One turning vector, and how many ticks it has turned
The counts run from 0 to 1105.
[136 106 139 143 161 130 122  94 143 139  63  65 128  89 123 140 143 166
 109 138 118  98 155 116 101 150 124 145  99 141 104 132 127  83 122 166
 161  75 148 103 137 123 143]	237
[ 95 150 139 174 122 137 128 102 168 101  94  98 145  90 109 127 156 152
 145 129 126 151 156  92 160 146 104 120 102  79 139 161 138  83 127 136
 114 150  92 130 114 136 109]	629
[151 143 101 129 138 132 110 128 144 138  96  93 152  78 101 125 130 157
 115 128 117 122 139 106 169 170 167 119 100 106 152  98  96  78  86 147
 123 115 167 113  76 122 116]	45
[101 136 125 131 166 111 132  79 168 121  66 122 138 136 131 113 106 131
 101 120 178 139 143 135  89 124 118 106 151 142 140 147 128 151  74 107
 137 160 170 130 134 146  91]	777
[124 107 117 130 161 115 134  80 135 129  80 135 161 151 145 156 117 148
 105 120 172 133 119 147 116 149 132 122 128 125 141 152 139 138  46 152
 145 158 220 131 141 140 105]	26
[142 122  81 108 134 162 131 164 114 146 115 148 156  96 127 129 146 156
 121 116 131 147 158 120 162 146 171 118 112  84  95 124 105  81  72 155
 129 157 178 124  88 122 121]	1035
[ 94 102 164 108 122 108 131 117 161 165  74  91 136  99 144 112 174 161
 120 142 141 181 135 119 160 167 115 132 136 150 122 134 118  83 122 140
 141 131 145 139 119 194  83]	878
[ 78 156 125 131 159 120 145  86 154 132  72 100 127 164 153 116 140 128
 131 121 161 153 117 135  98 110 153 129 131  87 123 172 166 145 100 140
 160 159 129 147 133 100  80]	105
[126 173 124 120 158 112 116 137 162 153  55  83 137 124  92 126 179 129
 131 139 111 144 135 114  87 146 148 123 135 112 134 117 136 113 152 161
 151 141 196 140  86 123 114]	444
[140 139 133 136 158 149 125  84 122 121  66 163 162 168 148 137 155 116
  77 114 109 138 109 151 112 131 145  99 121 118 121 144 135 129  71 132
 138 141 207 119 111 163 107]	346
[100 144  84 124 195 160 142 102 180 152  98 131 135 123 142 104 153 147
  85 130 110 155 118 113 125 102 144 118 171 125  99 159 149  86  96 153
 155 144 172 139  87 127 123]	122
[110 131 162 105 116 145 126 153 124 126  49 123 125 109 119  98 188 122
 145 109 121 166 174 120  94 154 134 135 105  80  90 136 116 134 155 147
 154 175 112 114 132 128 112]	92
[109 154 178 143 121 123 113 115 133 155  84  61 135 109 111 156 175 136
 163 164 125 162 121  99 140 146 145 109 116 100 115 146 148 104 122 159
 168 100 156 143  91 137 111]	869
[ 87 125 127 136 148 135 175 122  79 131 113 117 146 133 150  86 157 116
 138 104 158 158 143 144  93 112 144 134 128  95 102 189 103 139  72 144
 117  99 118  92 157 110 119]	737
[ 86 124 163 150 160 113 156 122 109 162  78 101 122 166 158  89 154  91
 102 113 148 157 116 146  82 122 119 177 156 129 140 149 158 145 114 155
 140 116 161 105 155 120  88]	1088
[ 89 138 150 145 182 155 150  85 127 158 107  55 161 131 138 108 122 136
 122 140 163 164 128 102 126 137  91 112 165 142 134 145 155 139  69 110
 140 113 131 127 107 136  84]	864
[163 156 107 160 145 129 163  95 106 122 115 119 170 119 108 112 151 158
 144  92 137 104 125 103  89 170 153 125  68  95 124 159 114 118  83 132
 136 146 137 114 144  91 148]	819
[143 146 133 114 151 143 109 110 121 123  53 125 150 118 120 153 173 129
 110 109 114 119 139 135 134 147 142 128 114 118 164  84 140 141  84 146
 173 151 211  99 123 162 114]	20
[131 117 111  88 155 104 106 127  75 138  98 118 103 114 141 137 185 118
 109 126 142 122 137 124 157 159 153 155 125 132 128 134 159  63 111 174
 148 133 143 117 120 141  76]	686
[101 148 159 147 132 103 113  94 136  88  20 109 110 147 125 147 185 118
 142 129 140 129 143 139 112 137 134 112 107 112 133 137 138 118 162 147
 146 115 116 114 131 144  95]	1093
[139 106 104 137 168 142 121 106 102 104  72 119 156 123 106 148 137 127
 104 107 145  95 152 113  95 123 142 118  90 117  88 148 135 108 104 162
 110  99 153  84 106  83 144]	587
[103 137 140 180 145 146 137 140 136 164  47  75 128 121 145 143 175 131
 130 115 117 130 140 130 111 138 115 141 127  81 121 158 123  74 151 147
 112  72 122 107  97 114 115]	749
[114 151 140 101 151 189 141 153 110 157 118 122 164 129 136  76 154 107
 120 118 126 190 130 111 136 136 129 119 158 107 114 122 135 138  78 134
 123 140 140 142  82 125  79]	521
[125 148 141 111 128 127 154 111 108 114 146 133 159 125 104  48 144 117
 102 105 145 161 134 115 129 133 200 152 108 126 138 110  97 157  59 145
 112 106 149 101 130 128  95]	57
[133 113 140 140 147 133 132 121  82 127  89 142 139  81  83 130 105 114
 104 125 158 158 182  79  94 135 108 104  99  89  78 145 139 111  85 138
 104 134 166 108 124  92 135]	275
[136 128  90 109 159 177 130 153  96 133  79 176 128 116 135 106 150 135
  95  85 128 124 176 130 116 163 148 150  96  94 109 117 124  96 120 168
 140 154 178 102 128 116 144]	923
[105 126  83 152 132 121 157 133  99 133 110 105 138  93 123 129 177 152
 146  83 164 105 157 137 158 160 152 170 102  97 144 141 121  81 109 188
 115 105 137  94 143 103 128]	61
[141 130 105  82 202 161 110  90 119 128 117 108 117 133 136  92 134 138
  67 149 143 127 136 102 162 116 156 126 137 134 110 112 150  85  71 142
 149 129 119 115 100 136  70]	360
[156 127 115 118 172 134 123  95 114 110  95 162 154 170 132 158 131 154
 133 124 164 127 113  93  92 149 151 113  87  88  79 169 129 107  95 153
 160 158 162 141 134 114 108]	1018
[144 121 108 153 179 132 138  79 151 119  80 138 125 128 127 134 157 159
 116 130 122  87 153 138  91 119 142 126 106 121 113 152  77  95  99 157
 131 107 159  74 158 135 149]	899
[ 96 122 116 102 153 109 151 114 136 118 116  92 146 137 133  87 186  97
 121 109 123 160 125 177  87  85 132 152 159 120 118 178 118 125 101 176
 133 142 115  82 137 144 102]	649
[110 148 124 112  96 130 132 136 131 100  92 134 133  73  83 108 183 140
 158 115 141 166 182 108 129 148 138 125 103  69 111 143 125 112 118 156
 141 204 113 112 142 127 124]	292
[ 88 145 137 128 153 124 128 129  88 132  64 105  99 122 173  94 208 113
 138 103 134 142 133 158 136 149 141 132 153 131 127 134 147 102 139 145
 148 105  99 102 128 140  86]	1086
[118 168 101 150 145 184 152 150 111 119 101 145 152  91 110 113 171 125
 126 111 114 161 163  86 145 134 130  83 139  92  94 139 134 114  97 126
 112 125 156 122  77 100 127]	947
[ 79 111 141 141 162 131 164 105 118 154  63 112 153 155 153 115 138 123
  99 104 157 153 136 149  85 140 107 158 148 136 133 143 163 161  86 141
 146 129 179 123 136 120 110]	1089
[125 150 115 149 157 132 109  90 107 119  92 127 123 103 148 101 116 129
  95 105 149 132 143 102 170 171 161 110 110 103 140 124 165  78  68  93
 121 118 110 138 101 103 104]	271
[ 89 132 110 116 132 175 152 147 135 163 101 120 164 117 177  66 156 124
 103  80 126 171 140 154 148 138 150 161 114  97 119 149 126 145  73 131
 135 143 130 122 100 101 109]	409
[ 96 129 158 106 129 127 121 142 108 147  83  45 150  74 117 126 149 104
 153 129 158 161 144 126 149 149  96 136 146 115 154 110 149 129 105 154
 136 133 123 110  89 125  72]	526
[114 127 107 102 155 131 148  85 121 112 130 124 167 126 105  83 116 163
 107 111 196 134 156 115 140 152 151 131 135 152 139 114 101 141  45 125
 125 150 153 106 146 131 102]	377
[ 87 155 127 127 157 153 150 122 150 141 138 116 131  91 143  45 151 118
  94 109 111 178 155 130 139 107 140 140 156  92 147 138 114 120  92 123
 120 157 108 115 123 151  82]	960
[118 128  93  97 150 169 129 139 126 110  85 142 164  92  97 105 134 150
 123  85 164 140 182  90 140 160 120 145 110 105 105 105 141 122 112 149
 117 186 151 119  93  97 118]	603
[149 147 159 102 123  99  93 118 127 153  56  61 143 126 131 132 170 105
 142 140  78 141  93 119 106 170 146 127 106 123 123 122 140  90 119 149
 158 110 118 139  92 129  88]	6
